Each row is where one point has got to under a steady rotation. How many steps took it there?
The counts run from 0 to 318.
[ -8   6 -39 -44  -4   8  -5 -26  41   5  -1   3 -39 -24  27 -45   6 -18
  21 -36 -24  -5 -69   2  13 -27  28   4  -9   7   1  40 -38  10 -11   4
  15  12  27] | 222
[  1 -12 -11 -40  -1   8  -3  28  10  12  25   9 -30 -32  32 -18  13 -60
 -13 -44 -18   7 -68   7  -6 -14   4  21  14   5 -12  30 -21  22 -26 -48
  -2 -29  21] | 159
[-33  27 -60 -24  18 -17  20 -11  33  11  12   8 -13 -50   8  -5 -11 -11
   6 -53 -26 -20 -53   7 -12 -11  23  13 -17  14   3  28 -49  -8  26 -25
  19 -25 -18] | 208
[-16 -16  -7 -29  27  52 -21  32  18  19   9   2 -17 -29  46 -25  24 -33
 -37 -33 -25 -28 -58  22  -6  -3  17  10  11 -19 -20   9 -11  -3 -30 -41
 -11  -3   3] | 94
[-20 -12 -15   4  45   4 -19   7  12  24  -9   8   2 -41  30   4 -37 -47
 -40 -30 -14 -29 -63  20 -26  13 -27   9 -12   6 -27  12 -36   3  -3 -23
 -35 -35   9] | 53
[ -1 -14 -69   5  14   9  -7 -23  31  35  -8  12  -9 -44   3 -59 -13   7
   6 -36  -1 -18 -53  30 -20  -4  24  15  19 -17  -5  20 -12 -21   8 -17
  34  -3 -26] | 211
[ -7  -2  18 -40  40  30  10  34  -7  -3  16  23 -21 -38  37   5   3 -16
   2 -42   1 -20 -68  23  -9 -16 -18  28  -8  -3  -4  51  -5  34 -24 -30
  -8  -8   1] | 307
[-31  19 -31 -44   0  51 -19  25  24  -1   9   0 -33 -35  47 -11  19   0
 -18 -36 -21 -34 -59  20  15   3  10   0  -3  -4  -3  33  -4   0   5 -36
  22   0  -4] | 298
[-38  12 -18  -1  38  29  22   9   2  11 -11  29  -2 -67  28  29 -17   4
 -13 -39 -10 -44 -49  -4  -3 -18  -3 -13 -26  10 -12  52 -10 -13   8 -31
 -15 -11 -23] | 45
[  3 -14 -40 -28  25  14 -32  -5  15  25  10  26 -16   5  44 -47  -5   5
 -18 -41  17 -20 -39  16 -17  19  11  10  19 -39 -11  44 -14  12  -8 -30
  46   0 -21] | 154
[-33  33 -18 -36  18  44 -16  -7  18  30  -8  16   6 -26  55   1  25 -23
 -22 -59 -33 -11 -39   1  17 -31  -4  -2 -25  16 -28  35   1  -7  27 -21
 -13  10  -4] | 313
[ 14 -25  -7 -34  63  26 -16   4  -8  32   1  41   1   8  53 -32 -14 -23
 -14 -28  -4  -9 -46  19   0 -21  -8  18  15 -22 -28  39  -1  11 -43  -7
   2  11  -8] | 97
[-28  24 -49 -24  38  -6  -2  17  16  14  23   6 -30 -18  27  10 -10  -5
  -6 -39 -22 -57 -57  42  26  -4  15   8   6   7   1  24 -46  -1 -11 -31
   1 -20  -9] | 282
[-13  24 -36 -46  14  10  10  28 -16   0  15  35  -9 -15  42  12  -6 -31
 -13 -25 -33  -2 -77  24   9  -8  18  17  13   9 -29  32  -3  -3 -22 -16
   4 -37  -1] | 85
[  4  15 -53 -21 -16   4 -16 -20  12  33  12  18 -13 -11  26 -18  15  -9
  32 -54 -27  -8 -54  20  16 -44  34  -8  18   7 -25  44   0 -10 -17  -5
  20 -26  11] | 148
[-28 -18   4  -6  46  32 -32  16  -6  13   2  34   7 -37  44 -12 -37  -5
 -11 -35  14 -35 -39  22 -30   9 -31   1 -13 -35 -14  42  14  17 -23 -25
  15 -25 -12] | 112
[ -8  11 -29  12  15 -12 -47 -31  30  40 -10  15  -4 -33  30 -19  -6 -14
  -8 -48 -10 -34 -51   8 -51   8  21 -13 -22 -18 -16  16 -55  14   8   5
  -9 -18  19] | 198
[  6  12 -10 -30 -19  30  -5 -25   6  -4 -13  28 -11 -29  46 -17   9 -15
 -15 -26  -8  14 -95   1  -9  -7   5  -9 -16   5 -19  72  -2  16   0  -9
   6   0  29] | 26
[-22   3 -38  -3  26   1 -12   0   9   0   6   9   6 -46  12 -24 -35  -3
 -15 -25   5 -16 -81  63 -27  28 -11  27   4  -8  -4  20   3   5   7 -24
  24 -40  -6] | 275
[-30   1 -43  -4  25  -4 -22  10  -3  26  12  22  24 -33  23  -8 -49 -38
  -6 -39  -6 -13 -44  36 -14   1 -35  15   7  -4 -22  25  11  -3   7 -27
  18 -56 -21] | 128
[-35  30  -9 -22  31  46 -14  -1  11  32  -4  15  10 -31  49   7  29 -18
 -36 -63 -24 -22 -39  11  -3 -14  -7   2 -23   9 -30  31  -5  -8  29 -39
 -10   6 -21] | 314
[-10  30 -49 -11   9 -14 -17  -8  13  18   5  11 -30 -12  30  11 -11 -17
   7 -27 -33 -34 -74  36  29 -16  16 -16   7  21 -16  30 -34   3 -26  -2
  -8 -26  33] | 280
[-31  11  -8 -14  39  42  -8   6   8  31   1  17  15 -39  46   0  20 -13
 -43 -56  -7 -30 -40  19 -15  -1 -10   3 -18  -5 -22  30  -2  -9  25 -50
 -11   0 -25] | 315
[-28  47 -59 -14  36  -3 -39 -27  13  39  -4  30  15  -9  33 -12 -15  -1
   6 -37 -29 -30 -51  38 -10  -9   6   3 -10  -3 -26   9 -24 -11  20  30
   3  -2  -8] | 271
[-18 -30 -10 -15  29  28 -13   4  23  25  -2  23 -30 -52  26 -22 -28 -14
  25 -49  11 -40 -21 -17   4 -28 -25  -9 -15 -20   8  63  -4  12 -15 -32
  15  10 -13] | 178
[  2 -17 -37 -19  18 -15  11  -3   4   8  22   4  -1 -30   6 -37 -12  -9
  23 -57   7   2 -60  39 -11 -17   1  33  13   3  -5  45   4  15 -11 -32
  37 -44 -12] | 145
[ 12 -15 -50 -20   7  -7   3 -16   9  18  15   8  -2 -21   7 -43  -5  -6
  38 -57  -1   2 -59  38   0 -32  10  23  23   6  -6  53  10   8 -14 -21
  37 -36  -4] | 146
[-24  11  -3 -20  37  36  -7  -7  22  20   5  32 -23 -37  50   4  21 -14
 -28 -35 -22 -36 -56   1  -7  -9  28 -17 -22 -12  -4  26 -46   4 -15 -23
 -24  29   7] | 240
[ -9 -14   7 -41  37  38  12  32  -7   1  13  24 -18 -41  26  -9  -9 -10
  17 -45   8 -16 -59  23   8 -32 -31  28   2  -3   0  58  11  26 -22 -28
   4  -2  -7] | 308
[-34  14 -32   0   8  -6 -22  -1  31  12  18 -13 -19 -42  17   5   2   1
  15 -65 -21 -54 -50  23 -10 -11  24 -14 -12   1  -6  25 -26   9 -14 -31
   2 -50  17] | 134
[-32   3  -8 -19  17   9 -38 -16  17  17   1   6   4 -24  46  -5 -24 -46
  13 -51 -22 -14 -43   1   7 -27 -32 -17 -29  15 -26  37   0  23 -18   4
 -13 -30  40] | 116
[ -6  18 -60 -18  16 -42 -10 -27  10  35   0  33  -8 -14  20 -13 -42 -32
  33 -38 -22   0 -48   5   3 -35  -1  10   4  13 -17  43 -40   6  -1  23
  10 -13   0] | 205
[-31  24 -24   4  12  43 -47 -23  19  35 -19  31  -2 -51  38   3  -9   1
   6 -24 -27 -37 -52  16 -11 -19   9 -23 -28 -15  -8  25   2 -14  -1  15
 -12  12  11] | 255
[  8   2  -4  -8   8  10 -25 -27 -10  32  -6  55   4 -20  54  -6   2 -46
 -16 -41 -12  11 -58 -13 -13 -15   2 -26  -6  -2 -35  62 -12  18 -19 -24
  -3 -11  20] | 173
[ 16  -5 -27 -31  17  20   0 -24  -7  12 -17  48  -2  -6  50 -43  -9  -2
 -18 -25  11  16 -75  14 -17   2  -9  11   6 -11 -22  73  -1  15   9  -6
  25  16  -7] | 24
[  1   4 -44 -41  30  12 -35 -15  32  22  -5   1 -14   3  31 -54  -6  15
  11 -40 -11 -27 -60  51  -7  -5   5  29   6 -18  -9  19 -21  10   4  23
  28  16   3] | 286
[ -5  12  20 -41  33  22   4  25 -10   0  19  28 -14 -25  45  12  13 -23
 -14 -45  -4 -15 -75  17 -18  -7  -6  22  -8  -1  -9  42 -15  33 -21 -28
 -17  -7  15] | 306
[ 13   1 -63   2  -5   3 -42 -22  16  49 -14  29  -5 -25  21 -41  -6 -11
   0 -20 -22 -10 -68  29 -20 -11  36  -3  22 -21 -19  17 -19 -16  -6  16
  16  -6   7] | 213
[-25  26 -23 -42  13  42 -25 -13  14  33 -12  17   0 -15  55 -12  13 -25
  -1 -55 -29  -8 -35   2  25 -49 -15  -4 -17  21 -29  46   6  -4  16   1
  -6  19   0] | 312
